In the rows, 128 means zero.
Turns in one plane each, and the order they were made in; the first pair answered
turn M:
[134 114 132 155 124 162 135 138 129 202  71 124 157  82  94 104 159 192
 150 145 115 140  79  56 122 131 106  83 150 111 147 122 182 107 154 118
 143  97] => [144 145  83 136 157 120 177 140 160 169  89 131 185 128 132 145 168 163
 130  95 146 129  74  53 140 146 107 126 117  80  71  97 150 171 136  75
 142 111]
[100 147 176 117 111 116 179 116 125 149 144  97 146 163 119 138  87 122
 140 130 123  80 145 135 181 170 166 171 112 131 124 114 155  90 134 117
 125 129] => [130 151 170 149 177  89 170 138 116  67 124 125 141 149 139 136  83  88
 110 130 147 136 161 133 126 142 152 143  89 105 106 139 110 101 128 152
 101 114]
[101 118 136 122  54 150 121  88  85 153 131 118 127 123 130 172 125 142
 139 145 113 107 140 158 149 152 155 149 121 155 111 183 143 110 126 133
 160  95] => [118 137 111 128 105 114 139 101  97  96 127 136 135 142 160 193 128 104
 112 122 139 129 145 157 128 139 154 154  93 125  65 191 101 149 120 128
 143  97]
turn Y:
[123 127 135 154  96  38 193 119 126 153 168  90 104 160 115 137 140  65
 139  92 130  64  84 145 109 142 147 186 129 126 123 154 121 124  82 132
 124 148] => [163 118 108 152 123  49 136 149 107 126 166 106  95 157 121 138 148  71
 115  86 135 121  61 115  58  86 124 182 147 119 102 139 100 154  93 123
  84 143]
[ 69 142 134 102 158  99 147 131  91 104 110 129 104  90  98 131 182 141
 120  84 131 199  81  86  77 165  81  89 136 129 128 146 113 153 110 133
 121 114] => [ 42 143 148  98 136  98 176 110 100 129 114 120 110  91  91 127 183 138
 133  85 121 164  97 101 108 203  94  94 131 138 137 157 125 136 104 136
 145 112]
[135 101 127 101 124 123 116 137 164 131 152 111 147 200 112 121  99 155
 111 122 153 100 125 137 142 108 137 178 142 113 155  81 164 168 128  71
  50 152] => [140 101 110  94 117 148  87 126 158 151 152 121 147 193 111 133 119 167
 116 110 142  95 124 121 145 120 131 177 150 122 136  82 166 177 126  56
  72 132]
turn C:
[161 124 146 129  74 164  76 109  73 121 143 120 139 108 114 159 129 121
 117 168 113 135 160 122 105 135 162 133 134 151 141 178 144  94 130 165
 143  86] => [160 138 150 131  67 151  99 114  79 105 162 105 143 140 121 168 102 109
 105 175 127 125 160 132 118 134 179 161 127 137 138 166 131 100 137 161
 115  97]
[125 144 104 106 121 148 186 128  80 153 162  82 125 124 144 105 132  87
 144 138 112 118 122 125 144 117 129 141 147 162 141 112 149 150 136 144
 159 143] => [127 136 103 106 122 156 178 124  81 161 155  88 120 112 142 102 141  96
 147 133 105 119 121 118 141 117 122 129 153 168 146 112 152 147 135 146
 170 136]
[149 115 114  97 180 165  79 135 145 126 108 149 121 101 134  96 185 170
 118 119 104 162  91  84 115 114  82  95 144 153 104 115 130 154 147 101
 136  87] => [136 132 135 128 187 145 104 108 135  78 102 168 121  95 150 105 179 126
 122 136 115 154 137 114 115 157 111  81 109 142 107 179 100 123 133 148
 160  62]
turn H:
[163 107 130 133 102 172  66 145  82 145 119 104 132 142 104 113  91 152
 129 144 149 172 141 138  86  61 119 150 146 125 120 119 110 106 127 156
  69 138] => [160 101 130 134 103 184  52 137  79 149 111 120 132 121  99 107 108 154
 137 142 138 173 150 138  83  78 111 123 148 138 121 141 113  97 119 164
  98 120]
[ 96 115 160 149 178  77 189 155 172 101 109 102 122 116 111  84 106 128
 124 121 150 123 137 152 133 120 118 110  99 124 171 132 137 124 122 152
 109 157] => [ 96 123 172 158 148  84 180 139 150 100 130  95 127 139 114  97  78 113
 121 142 150 109 148 164 138 127 141 136  96 122 172 145 133 103 129 161
 102 151]
[145 138 101 131 147 124  90 123 100  92 131 146 123 138 139 152 132 105
 111 124 137 152 125 120  95 121 128 130 105 131 101 138 117 129 131 171
 132 105] => [140 135  97 129 154 122  93 127 105  97 130 149 120 132 135 151 138 111
 110 118 133 154 123 114  91 118 122 122 107 129 102 136 122 135 129 164
 131 107]
[140 102 129 147  75 127 117 145 124 127 130 110  91 128 125  85  98 131
 137 187 159  88 121 137 133 133 147 114 135 135 139 155 124 143  83 125
  51 183] => [132  99 134 151  74 140 102 134 115 133 116 122  89 102 120  82 117 132
 148 187 146  85 130 136 134 155 142  92 135 149 142 180 127 125  77 135
  78 164]
Now pairs of rows:
Each pair is 2 to 3 turns apart.
[ 85 117 121  95 154 125 153 157 161 141  98 107 114 108 110  96 123 170
 140 125 137 142 119 114 144 125 122 119 138 125 142 116 129 149 132 119
 114 153] => [ 87 116 121 105 159 133 133 140 148 131  84 129 113  86 116  96 139 162
 146 123 126 148 137 110 136 143 122  93 130 128 138 146 124 138 126 135
 145 127] => Y, C
[156 136  66 100 101 172  70 116  87 140 143 128 144 140 141 161 149 127
 117 100 113 108 110  82 147 134 137 132 126  91  74 116 122 170 140  86
 148 122] => [147 134 118 130 134 100 162 154 115  82 145  91 137 173 138 124  78 102
  93 134 149 125 118 124 143 102 153 138 106  54 138 100 115 147 153 129
  74 175] => Y, M, C
[ 89 115 119 140 152 134 147 141 161 118 106 120 128  79 101 107 159 164
 146  99 140 116 118 131 146 139  77 109 154 124 135 149 129 147 161 118
 108 113] => [ 81 130 121 153 155 113 176 132 159  91 118 116 137 103 118 123 144 133
 133 101 154 103 137 151 155 157  96 127 128 109 128 167 113 146 157 131
 105 114] => M, C, C
[ 97 169 141 120 109 136 136  96 140 134 124 109 152 156 123 145 131 129
 134 118 122 103 123 137 167 137 149 170 112 134  93 129 132 134 130 115
 137 126] => [124 161 136 143 165 131 109 122 128  77  98 133 133 133 128 131 136 117
 115 117 134 169 128 126 111 100 126 128 107 121  87 144 104 145 131 144
 113 113] => C, M
[141 179  88 123 128 119 152 128 130 153 120 118 135 140 154 148 154 139
 147  99 129 116 113  97 151 121 115 162 132 124  99 129 129 167 120 118
 146 132] => [138 187 111 138 118 102 175 130 123 131 129 100 133 162 153 144 117 119
 134 123 140 113 128 119 154 115 135 185 128 115 124 135 123 146 127 143
 117 142] => H, Y
[126 139  63  91 152  47 147  69 182 127 164 101 154 173 163 139 118  99
 133 134 178  66 133 173 170 151 116 187 108  95  89 132 109 150 114 105
 137 120] => [123 126  67  76 149  47 159  93 202 154 162  81 148 174 144 115 111 129
 131 134 175  71 110 165 174 124  98 187 132  95 116  89 134 160 124  87
 112 151] => C, Y
[154 142 141 131 139 171  82 145  93 140 127 129 132 116 126 162  85 115
 108 129 154 145 128 128 117 102 130 115 130 112 108 111  97 116 121 144
  59 142] => [134 133 133 105 107 195  72 124  99 192 127 130 133  95 115 161 109 140
 134 116 132 113 124 117 144 130 125 106 142 131 106 110 126 115 114 124
  99 137] => C, M, H
[ 85 154 122 106 111  99 150 122 156 202 215 130 158 182 130  97 100 118
 136 151 120  90 118  88 153 138 117 130 150 140 109 102 150 109 126  90
 118 164] => [ 86 137 150 123 139  78 173 141 167 174 193 132 143 160 118  60  79 121
 129 167 122 118 123  95 131 113 104  99 151 133 153 112 151  91 127 123
  96 180] => C, Y
[105  97 115 160 168 121 157 126 129 131 123 159 129 140 131 100 111 138
 100  86 139 110 113 110 127 164 101 111 133 149 121  87 106 109 128 134
 101 178] => [102  94 118 154 160 125 163 126 130 145 129 155 128 138 126  97 110 145
 101  89 134 103 109 110 134 171 102 114 139 152 122  83 116 108 129 129
 105 179] => M, M
[105  86 170 111 109 143 151 132 142 176 166  82 109 118 143  98 117 158
 141 115 112 123  65 139 164 121  76 126 149 128 181  83 146 131 156 127
 116 179] => [ 94 114 140 105 135 107 192 112 166 148 166  99 133 133 175 128 137 121
 140  76 123 101  91 146 183 168  86 137 107 112 126 102 118 161 134 115
 151 172] => M, Y, Y
[128 130 137  73 133 116 112 154 139 149 109 136 119 136 109 120 126 162
 126  71 138 163  88  82 123 115 116 107 135 114 104 101 156 142 138  86
 100 134] => [130 132 170  93  81 133  92 141 101 143 132 108 117 158 107 128  81 148
 121 116 136 152  95 109 125 103 148 144 144 117 132 116 153 100 152 113
  74 136] => H, M, M
[193  56 140 141 114 165  38 142 132 133 133 143 125 105  91  95 132 164
  92  75 140 139 119 109  39  92 107 118 156 117 127 138 122 199 156 144
 111  73] => [171  75 188 175 126 106 119 146 147  75 147 113 128 144 104  88  65 116
  77 103 171 125 154 161  59 102 146 144 118  84 164 161 103 172 156 190
  75 102] => Y, C, Y
